128 stands for zero in the data rows.
Every row has a hidden score from 0 to 12. What is each row's score? 6 is about the middle.
Array([079, 093, 151, 078, 134, 125, 119, 164]) ~ 9
Array([112, 093, 164, 120, 152, 146, 126, 110]) ~ 7
Array([115, 092, 169, 119, 139, 150, 130, 111]) ~ 6
Array([136, 101, 085, 092, 143, 128, 129, 128]) ~ 9
Array([142, 092, 143, 127, 149, 147, 106, 121]) ~ 8
Array([133, 139, 075, 083, 124, 081, 205, 130]) ~ 3
Array([134, 094, 164, 129, 155, 142, 128, 107]) ~ 6
Array([163, 110, 175, 131, 140, 168, 121, 139]) ~ 6
Array([104, 093, 162, 097, 135, 141, 118, 164]) ~ 8
Array([168, 121, 161, 151, 148, 187, 108, 128]) ~ 6
Array([126, 158, 096, 136, 098, 103, 113, 132]) ~ 2
Array([071, 111, 120, 086, 132, 117, 129, 128]) ~ 7
Array([153, 098, 152, 127, 160, 128, 129, 128]) ~ 6
Array([158, 108, 175, 132, 141, 158, 128, 130]) ~ 5
Array([184, 123, 163, 157, 158, 180, 114, 150]) ~ 6
Array([172, 193, 145, 198, 103, 144, 130, 129]) ~ 0
Array([158, 116, 158, 143, 146, 169, 102, 145]) ~ 7
Array([166, 120, 164, 146, 148, 184, 107, 152]) ~ 7
Array([127, 163, 102, 145, 106, 120, 112, 137]) ~ 2
Array([145, 188, 121, 178, 108, 111, 138, 116]) ~ 0
Array([154, 114, 156, 135, 154, 167, 100, 147]) ~ 8
Array([042, 145, 086, 125, 107, 048, 142, 105]) ~ 1
Array([116, 125, 068, 087, 102, 066, 179, 106]) ~ 3
Array([136, 089, 130, 123, 134, 158, 099, 115]) ~ 8
Array([125, 095, 097, 115, 157, 086, 129, 128]) ~ 7
Array([118, 122, 063, 087, 079, 075, 129, 128]) ~ 5
Array([081, 102, 141, 069, 138, 121, 117, 150]) ~ 9
Array([159, 175, 135, 176, 082, 142, 106, 116]) ~ 0
Array([130, 153, 089, 117, 105, 100, 126, 124]) ~ 3
Array([149, 109, 153, 136, 150, 158, 103, 140]) ~ 7
Array([135, 090, 137, 122, 157, 150, 111, 125]) ~ 9
Array([072, 109, 117, 095, 151, 127, 109, 118]) ~ 9
Array([130, 139, 078, 086, 115, 076, 212, 130]) ~ 2
Array([110, 097, 161, 107, 147, 157, 101, 156]) ~ 9
Array([154, 176, 139, 180, 113, 145, 114, 102]) ~ 0
Array([100, 089, 161, 087, 135, 143, 111, 162]) ~ 9
Array([085, 096, 147, 076, 140, 126, 117, 146]) ~ 9
Array([129, 171, 111, 159, 097, 119, 117, 145]) ~ 1
Array([071, 155, 086, 130, 102, 052, 139, 093]) ~ 0
Array([156, 103, 161, 131, 158, 170, 123, 128]) ~ 7
Array([123, 157, 094, 135, 091, 107, 119, 128]) ~ 2
Array([115, 104, 095, 122, 155, 085, 129, 128]) ~ 6
Array([132, 172, 112, 167, 088, 123, 110, 146]) ~ 0
Array([136, 100, 165, 120, 147, 152, 134, 116]) ~ 6
Array([127, 126, 068, 085, 115, 075, 194, 102]) ~ 3
Array([160, 185, 143, 191, 107, 146, 114, 118]) ~ 0
Array([132, 182, 108, 164, 101, 095, 144, 128]) ~ 0
Array([113, 094, 124, 112, 155, 144, 092, 123]) ~ 10
Array([175, 196, 143, 200, 096, 132, 134, 122]) ~ 0
Array([121, 096, 173, 124, 140, 157, 132, 120]) ~ 6
Array([102, 101, 116, 112, 156, 134, 104, 108]) ~ 8
Array([122, 090, 160, 117, 149, 136, 133, 102]) ~ 6
Array([105, 098, 161, 106, 141, 155, 105, 152]) ~ 9
Array([059, 150, 085, 127, 109, 058, 139, 101]) ~ 1
Array([157, 111, 179, 132, 139, 175, 128, 132]) ~ 6
Array([138, 106, 153, 132, 146, 162, 096, 147]) ~ 8
Array([164, 195, 136, 192, 115, 128, 129, 128]) ~ 0
Array([077, 162, 087, 135, 107, 055, 129, 128]) ~ 0
